One vector is turned by the same rotation once a step. Each row is the vector after some number of steps, and that number follows the row.
The counts run from 0 to 1026.
[ -3.7   3.5  42.4  -8.3   4.8   1.7  31.6 -16.3 -10.9   2.4   2.8  18.4
  -7.8  -3.9  20.7  -1.6  27.4  21.1  21.8 -16.2  16.0   9.4   2.6  22.2
  14.9   4.0   3.1 -21.9   0.2  21.1 -27.5  -3.5 -29.9  -2.2   8.0 -17.0
  15.8  25.0 -27.3  35.0   7.4  24.4  -5.9  19.1 -12.1   9.0  -1.5  15.5
  -8.5 -24.1   4.4   4.8  30.7 -10.5 -38.3   3.9  37.1]	250
[ 41.1  -1.7  12.1   9.2  -7.1  12.8  15.4 -19.5   6.3  -4.7  -2.8  16.4
  18.7  -2.0  22.1 -30.3  31.9  39.6 -15.5  -3.3 -12.4   1.6 -14.7  39.7
  13.7  -3.4  -3.0 -17.7   4.5  -2.8  12.7   7.6   5.6  10.0   2.1  23.5
  22.9   7.1   6.0 -20.2 -10.5  -3.1  -7.4  -9.6 -25.4  -9.4  33.1  -4.9
  -6.1   1.6  19.7  20.0  21.5  -1.5 -19.1  23.0  32.2]	30
[ 17.8  12.5 -32.0  -3.6  33.0   8.9   7.7 -19.2 -30.9   1.4  10.5  10.0
  -4.8 -14.1   3.5  -3.4  14.2  40.3   0.3   1.3   8.4  19.7  20.5  -6.6
  20.7  11.5  13.4 -10.1   5.8  13.1  -4.1  11.3 -11.5  27.9  37.9 -13.0
   0.8  24.9 -10.5  22.9   1.7   6.3   9.9  -7.4  -6.4  -5.5   6.5   3.2
 -12.5 -30.3   1.6   7.2  33.3  18.9 -60.4  -8.2  21.1]	673
[-29.1  57.6  29.5 -12.8  20.8   0.5  -9.0   8.3   8.7  -2.8  13.4  28.7
  -1.7 -17.4  17.1   9.2  10.6  16.8   7.4  15.0  -9.3  -3.6  36.2 -21.6
  24.5  18.5   4.5  -3.7  19.5  29.4  12.3   5.7 -30.1  30.7  -6.5   1.8
  33.1  -4.4 -18.2  -5.2  -2.9   2.1   6.1  15.8  10.7   8.5  21.6 -16.0
 -18.1   4.1  -2.9  10.3  18.7   1.3 -19.5  12.9   9.2]	679
[ -7.6  39.4  21.2  17.6  -7.9  17.6 -11.5  -4.6   3.6  -3.6  24.6   8.6
  15.1  -7.9  16.0 -35.5  11.6  30.4 -22.7   8.9  24.9  27.4  25.7   2.7
  27.2  25.6  25.6  -8.5  -9.1  -0.1  12.0   3.3  -0.1  21.7  -7.1  22.9
  30.0 -12.7   6.6  -0.5 -24.1  17.8 -13.0 -24.8   3.8   7.1  25.8 -12.5
  18.9  14.5  -1.7  17.7  12.4  -7.5 -35.1  -3.6   3.0]	423
[ -2.3 -12.7  14.7 -33.4  -4.5  -3.4  -9.9 -10.3 -26.7  -3.5   9.5  21.1
  15.6  16.7  18.4 -16.0  15.8  19.8  21.5  -8.1 -45.6  22.4   3.9   3.9
  34.2  20.9  14.7  10.4  11.9  19.7  -7.3  25.6 -24.1  -4.6  -1.7  23.2
  30.9  20.1 -25.5  -6.7 -21.0   4.3  -3.9  13.5  12.0 -19.3 -32.6 -27.0
   1.9   5.4  16.5  -6.5 -21.3  15.6 -10.7  13.0  17.1]	457
[  2.9  19.8  17.7 -13.1  18.8  32.3  28.3   8.7 -31.9  -3.5  11.2  21.4
   0.9  -0.3  -4.9 -12.0   6.4  15.8  -8.6  -8.5  37.7   6.5  21.6   1.4
   8.0  30.7  20.4 -15.1   4.2 -11.9   1.5   0.8 -18.6  28.0   5.8 -18.6
  21.3  23.4 -20.2  11.2  -6.2   9.4  20.7 -14.6 -12.8   3.1  14.4 -17.5
  18.5  10.7   5.5 -29.0  41.4 -11.8 -39.6   1.5  21.7]	393
[ 23.9 -20.7  -6.4 -23.6   1.0   1.2  12.3 -34.9   6.2 -19.7  30.4  11.9
   7.2 -16.7  10.6  -7.8  -2.2  55.8  -9.6  -1.3 -23.4  31.6  -3.6  37.9
   8.2   5.6   7.3  -6.0  -3.1  29.6 -10.0 -11.0 -13.1  19.0 -15.6   9.4
   2.9  -5.4   6.4 -17.8   8.1 -13.3  -9.5  -4.2   8.4  -5.6  33.0  -1.2
  -1.5   4.1  30.2  22.5   2.6  -1.6 -25.0  35.6  25.2]	895
[-11.1   3.0  15.9 -35.7  23.2  -8.4  20.0  14.4 -25.4 -26.6  17.4   8.2
  13.7 -31.5  15.1  -9.5  -2.4  14.8  21.3   7.9  13.5  16.2  -2.7  14.2
   2.3  41.7  48.0  -4.0  13.2  -6.2   3.6   3.6 -24.4  20.1  -6.8   1.3
   8.6  16.0 -28.3 -15.3  13.7  17.3   7.1 -17.7 -18.1  25.5  -1.9 -16.8
  24.9   5.8  12.0   1.3   6.6  -5.8 -25.7   1.9   7.1]	920
[-18.7   2.8  24.7 -29.5  12.7  -2.1  13.5  -4.6 -14.1 -16.1  18.6   9.9
  25.5 -40.2  30.1  -6.7  -1.9  26.2  14.1  15.4  10.4   3.8  18.9   9.3
  -2.9  34.9  49.2 -13.0   6.2  15.5  10.6   3.1 -19.5   9.3 -15.0  14.4
  27.3  -8.9 -22.8 -11.5   9.0  11.3 -17.5   2.6  -7.3  47.3   7.6  -7.3
   7.1  21.5   2.8   6.6   0.2 -15.5 -10.8   0.6  -0.1]	919
[  5.4   7.2  14.1 -12.6  -4.7  19.9  -2.6  12.0  -7.2  -1.7   8.8  17.7
  19.0 -16.6  13.9   5.6 -10.9  14.8  -5.6  24.1   6.8   5.0  39.0 -30.4
  -4.3   8.7  13.5  -1.1  -3.2 -13.1  -6.7  29.2  -3.7  56.3  -5.2  24.1
   9.4   1.4   7.6 -21.1 -28.0  -0.4  24.7 -17.5 -13.9  22.6   8.1 -18.6
  15.8  15.5   0.4   5.0  31.2  -5.2 -47.7 -10.0  19.0]	118
[ -4.0  51.8   4.1 -14.8  -8.4 -39.1 -23.1  14.9   3.1  -4.8   7.9   4.9
   8.6 -20.1  13.9  -7.3  34.9  33.9  18.2   4.0  -4.9   2.3  15.6   5.7
  22.8  27.0  17.5  -0.9  23.4  -1.0  -1.4  27.6 -18.9  29.1   6.4  14.0
   2.1  20.8 -15.4 -11.3   5.7  25.7  -2.3   6.0   2.3  23.6 -23.3  -5.5
   3.6  -9.9  18.6  17.5  12.2  21.1 -35.9   2.3  14.3]	132
[  1.5  -4.1  25.3  25.9  41.8  44.1   9.1  -7.7 -24.2  18.9   5.9  19.4
   5.2  -2.4  12.7  -2.4  20.4   4.6  -3.5  -9.3  23.6  18.2  28.4 -29.6
  26.1   4.0  -6.4 -16.6  -8.4  -5.8   1.7  10.6  -2.4  -1.4   9.5  20.0
  33.3  15.8 -11.0  17.8 -32.4  21.7  10.2   0.0  -8.3  -5.1   6.6 -18.9
  14.1  -9.4 -16.0   1.5  34.9   8.7 -35.7   8.9  26.3]	560
[  3.1  -4.4  47.0   9.4   0.5   0.0 -18.2  -7.2  -6.3  -4.5  -0.4   6.2
  16.2 -14.6  27.9 -39.9  18.9  21.0   2.3   1.8  -8.7  31.2   5.2   2.4
  42.2  15.8  18.1   4.4   6.7   7.0  23.4  -1.9 -20.4  -7.5  -3.4  36.1
   7.9  14.0  -1.1 -33.5 -12.0  20.8 -11.4  -7.6  -8.8  15.7  -6.9 -22.9
  18.7   2.7  12.1  29.3   6.1  16.1 -21.5   2.0  22.4]	34
[ -3.9  23.8  -7.0   4.7  35.4  13.2  -3.3  -7.8  -3.9  -2.7  20.0  11.2
  -0.1 -17.1   4.3  11.0  -0.2  25.4   4.2 -12.8 -10.2  39.3  26.0  -6.6
  27.3   0.8  -1.4  -6.8   7.5 -13.0 -12.3   8.8 -23.3  14.3  11.9  31.2
  19.8  -0.3 -14.1 -21.4 -15.4  31.1   4.1   3.5  -2.3 -20.6 -23.2  -9.1
  -7.7 -19.4  -1.1   9.1  25.4  32.4 -45.5  -8.8  30.7]	275
[ 10.0  -4.4   6.2  -9.1  34.1   3.3  -7.9 -13.3 -23.9  -3.6  25.1  24.2
   9.7 -36.5  22.5  15.1  -1.2  24.1  35.7  19.3   9.7  35.0   2.9  10.8
   7.5  -2.8  19.6 -22.8  11.1  17.3 -14.8  14.8 -29.2  25.1  -2.3  14.6
  10.1  -3.5 -18.4  -0.4 -14.8   9.7 -21.0   3.5  -2.0  17.8  -0.4  -2.6
  -6.9   1.8 -14.7  44.5  12.0 -14.8 -34.2  10.4   7.9]	643
[  6.4  30.7   5.3  -6.2   0.7  -5.4  -9.4   4.5  -0.3  -3.3 -12.4  13.1
   5.5  -6.7  12.5  -9.0  15.9  33.4  -1.6  -2.8  14.3  -2.3  43.6 -38.3
  15.8  25.1   1.2   5.5  16.8 -11.5  13.8  21.8  -2.7  44.9  15.7   8.5
 -16.7  13.4  -5.4  -2.5  -4.8  15.8  26.4 -13.7  -8.2  35.4  -7.9 -30.7
  17.9   3.1   0.2  -6.8  36.3   5.4 -39.7  11.1  17.8]	816
[ 15.6 -30.0 -19.5  -6.7  11.1   9.1   8.4 -11.3 -17.9   5.0 -25.7  22.0
   3.0 -10.5  14.6  -0.9  14.8  34.0  11.7  26.4 -15.4  18.0  12.9 -16.0
  14.2  -1.3 -12.7  13.5   7.5  29.1   9.5  17.1 -11.0   7.3  42.5 -16.4
  35.0  12.4  -3.1   0.6 -18.1 -22.0  17.4  -4.8  -6.5  10.9  11.8 -46.6
  10.3 -20.5  10.6  13.9  12.1   3.6  -8.8  23.4  21.8]	471
[ -1.0  23.4  19.1   6.9  25.0  15.5   2.8   0.1  -3.7 -15.1  11.1  12.3
   3.9 -28.1  37.6 -18.9  11.5  43.7  -4.0  22.0  12.5  13.1  27.2 -18.7
  18.0   2.9  30.0  -5.8 -17.5  -2.7  15.9  10.1 -12.4  28.5   6.4  16.7
  -6.0  -1.1 -15.6 -10.4 -24.1  14.1 -11.5 -27.1  10.9  23.6  10.1 -20.2
  27.1  13.5  -8.7  34.5  10.8 -19.4 -37.1 -20.7   6.0]	951
[  8.0  -9.5  21.2   0.8  37.0  19.6  16.9 -24.5 -21.2   8.3  14.9  17.5
  13.0 -18.3  15.4   7.0   3.1  16.2  18.5 -17.1  -4.3   3.5  22.6  18.2
  11.3  -4.9  16.0 -15.9  23.4  38.1  -6.5 -19.4 -29.7  10.4 -10.6  14.9
  -4.4  14.7 -20.2  -4.7  17.7  23.4 -12.3  16.7 -22.3  19.4 -15.9  -5.4
 -33.2  -1.8  -2.0  16.7  36.8   3.7 -43.0   2.8  16.9]	928
[-30.2   7.5  43.5  -9.5  33.5  12.5   1.5 -17.0 -12.2  -9.3  26.0  21.6
   0.4 -19.3  26.7  -2.9 -11.7  11.4   3.6  10.9  -8.4  13.3  38.7 -14.8
  25.3  16.0  28.1 -15.0 -10.2  37.2  -0.2  -0.9 -25.1  16.0 -14.4   8.6
  22.3  10.4 -23.6   8.1  -6.6  19.1  -4.4  10.1  15.2   3.2  18.4  15.2
  -2.1   0.0  -4.8   9.1  15.2  -9.3 -37.1   4.3  10.2]	529
[ 17.8 -12.7  -2.0  -5.6   1.2  -7.4   9.3 -37.0 -11.6   9.8   3.6  30.5
  11.4  -2.2  -0.1  -9.3  20.0  39.2  10.8 -26.1   8.0  46.1   4.6  13.7
  10.6  -7.3 -22.4  -8.0  26.4  21.5  -9.7 -13.8 -27.0  13.3  22.1   4.6
   2.1 -11.5 -14.3  14.9   8.0  16.3   6.3   9.4   4.5  13.0   7.8 -21.7
 -22.6 -30.6   0.9  17.2  32.1  16.7  -5.1  43.9   9.8]	198
[-11.6   2.4  50.3  -9.0  21.2   9.5  -1.2  12.8  -9.4   5.0   4.7  19.3
  14.3 -22.1  27.0  22.6   7.0  -4.3  24.6   0.1 -12.3  -9.4  25.6  -5.0
  11.5  11.4  23.4 -20.4  13.8  19.0 -14.8  11.0 -15.9  17.3 -34.5  28.6
  17.2  15.3 -17.6 -27.1 -14.4  24.5  -5.4  20.8 -15.5  30.5 -15.5  -7.8
   6.8  13.9   6.6  11.5  21.1 -13.3 -32.7  -4.8  26.6]	245
[ -4.4  25.7  12.9  -8.4  28.2  13.2  -7.2   0.5 -12.4  -0.6  25.0  25.0
  10.0  -5.8  -5.4   8.4  13.9  17.1   6.8 -23.6   2.7  22.8  19.5  -0.9
  30.8  32.9 -15.6  -1.9  19.3  -5.8  17.4  -2.4 -15.6   8.1  -2.4  26.2
  39.0  -2.5 -21.8  -3.7  -4.1  17.9   9.3   1.1  11.3  -6.8  11.4 -30.2
  24.2 -12.2   5.4 -18.9  21.6  26.9  -1.3  56.5  25.9]	446
[ -0.7  21.3  29.3  -0.6   3.2 -10.7   3.3 -13.7  26.6 -16.9   1.5  13.0
  -4.4 -18.5  33.7 -10.8  15.9  27.8 -10.0  16.6  14.5   0.8  10.7  -1.4
  15.3   8.0   7.4  -0.7  -2.8  26.7  -3.6   2.6 -11.6  38.0  24.0  -6.8
 -18.1  16.3  -7.3   5.7  -0.7   3.0  10.6 -11.4  -4.1  18.6  51.0  13.2
   5.1 -20.1  17.9  29.1  29.3  -0.7 -44.2   9.6  31.9]	123
[  4.9 -28.8  25.2  -9.9  11.3  14.9  11.1 -12.3 -23.0  -0.8  11.1  15.2
  31.6  -9.8  28.3  -5.3  -3.6  21.9   0.3  13.0  16.8  -1.1  34.1  -8.2
   9.3  26.1  28.0   2.3   0.5  27.9   1.1  -8.9 -16.3  25.7  -8.6  16.3
 -18.0   9.7 -25.0  -0.5  -2.6  -5.8 -12.7 -17.2 -19.2  45.1  13.7 -38.0
  20.1  27.5   4.0  13.9  17.0 -23.5 -33.0  15.8  -9.7]	86
[ 18.0  26.4   8.2 -14.7  22.8  15.4  21.5 -15.6  -2.9  -8.9  20.5  15.7
  10.0 -26.3  17.9   1.1  17.7  26.7  13.2   2.4 -15.8 -15.4   4.9  29.3
   8.8  12.2  12.3 -36.4   4.0   7.5   1.3  24.8 -10.5   4.8   0.4  19.8
  49.1  12.0  -4.4   8.6  10.5   7.3 -13.7  23.3 -13.0 -14.8  26.8  42.9
 -19.9 -12.2   2.8  -1.3  12.7  -3.0 -29.8   6.3  40.8]	684
[  3.3 -21.8  12.7 -20.6  21.1  -3.7   1.2 -14.4 -25.2   3.4  17.9  11.6
  25.8 -29.9   6.1  -1.7   3.7   6.5  18.1  -9.1   4.4  45.0  -6.0  24.9
   4.8  19.6  15.8 -21.0  28.8  16.1   2.6  -9.1 -20.0 -10.5   1.6  23.0
  40.6  -0.6  -8.2  -8.3  20.6  17.5   1.5  10.2 -11.1  18.9  22.4   2.0
 -19.6 -21.5   6.6   9.5  12.5  20.7 -17.2  38.3  22.9]	63
[ 13.3  58.9  11.8 -11.3 -15.4 -27.4   5.4   3.6  20.3  -3.6   9.5  13.0
  11.5 -16.5  14.2 -17.6  33.7  36.4  -1.3  10.2  18.7  -3.0  -0.2  40.9
   6.5  10.3   7.9 -20.8   7.3   2.4  -4.6  13.5 -10.4  33.2   3.0   6.9
   5.4  -0.7  -7.4  -3.8   6.0   0.5 -14.2  -4.0 -11.8  27.5  22.1  -2.1
   2.2  11.6  16.4  25.7  24.7  -9.9 -36.3  -3.1  16.7]	956
[  0.5  31.8  16.5 -17.4 -28.6  -7.1   8.3  -7.9  20.5  -3.4  -0.6  -0.6
  15.9   7.2  18.2 -31.2  38.1  44.8 -12.4   1.1 -21.2 -24.0  10.9  32.3
  25.9  15.5   5.1  11.2   4.1  30.9  -4.3   4.8  -7.9  14.4  -2.0   4.1
  13.6  21.9  -3.4  -7.1   0.4  -6.1 -17.8   5.5 -20.6  -2.3   5.9  -7.9
  -6.8   5.0  41.6   4.9  10.8  -7.1 -40.5 -16.5  30.2]	692
[ -0.6  29.8 -14.8  -1.1  28.5  16.2  10.4 -12.2 -20.6  -4.2  37.0  14.4
  16.4  -3.1   6.1 -32.8  20.6  22.2 -16.3  -7.9   4.1  28.7   0.0  22.9
  25.8  18.2  13.2 -14.8  12.6   0.0   6.6  -4.2  -4.5   5.9  13.9  11.1
  40.3   7.4 -14.8  16.7  -6.8  11.2   0.6  -6.1   2.4 -29.1  32.0  -1.9
 -27.2 -26.3  -0.3   4.0  15.9  20.7 -24.7  14.8   0.6]	295
[ 18.0   9.2   4.2 -18.3 -10.8  24.4  16.3   3.5  -5.6 -11.2  10.1  24.9
   2.9 -19.3  14.9  -3.9   0.5  41.1   2.1  17.3   6.5   6.9  20.7  -1.1
 -19.3   8.2  13.9 -13.8   2.9 -17.9   3.2  20.7 -14.3  53.0 -27.1  10.0
   6.6 -20.9   2.6 -17.6 -19.0  -4.4  16.2 -11.3  -1.6  22.2   7.9 -33.2
  23.8  42.8  -2.0  -5.5  24.3 -36.8  -4.8  21.3  19.1]	646
[ -8.2  -1.8 -15.4 -23.5   5.8  29.6  40.8 -16.2 -34.8  -7.0  23.1  22.6
  11.4 -24.3   4.5   0.2   0.3  37.7   8.7   2.9 -11.8  32.2  16.5  17.1
 -19.0   5.6  31.8 -25.3   3.7   5.5 -17.4  15.4 -23.2  12.6   5.0  -1.3
  58.9 -13.4  -4.8   7.2  -2.4  -2.3  21.2   8.7 -14.0  -3.3   2.3 -13.9
 -32.5 -11.6 -12.0 -17.6  14.0  -8.2  -9.8   5.8   3.0]	917
[ 13.8 -12.3   9.9 -37.2 -29.1 -23.7  -7.9 -20.0  -5.0   3.6  24.6  16.8
  41.3 -11.5   7.0  -6.4  17.8  26.5  12.1  -9.4 -10.1  33.1 -10.2  41.7
  15.3  10.0   9.0 -19.2  10.8   0.4 -23.1  12.4  -6.3  -4.0  10.8  41.3
  43.7 -12.9 -14.2  10.3 -19.1   2.0 -24.5  16.9  -4.4   7.5  19.4   5.8
  -1.3   0.3   6.0   8.5 -13.7  11.1 -26.1  30.5   7.9]	737
[  3.2  22.8 -21.8   3.3   9.8  17.1  27.2 -11.0   2.3   1.7   8.5  33.5
   1.5   2.6   7.8  -4.7  31.6  53.5   0.4  -2.2  -8.2  17.6   6.6  22.7
  20.7  -1.2 -24.8  -8.1   7.8  12.0  -0.7   7.1  -6.0   4.5  23.2  -5.8
  58.8 -19.8 -11.8   9.7 -15.8  -8.0  -4.9  12.1   4.2 -31.3  16.6 -38.2
  -2.2  -4.1  11.4  -2.7  15.7   0.8   3.3  23.0  18.1]	166
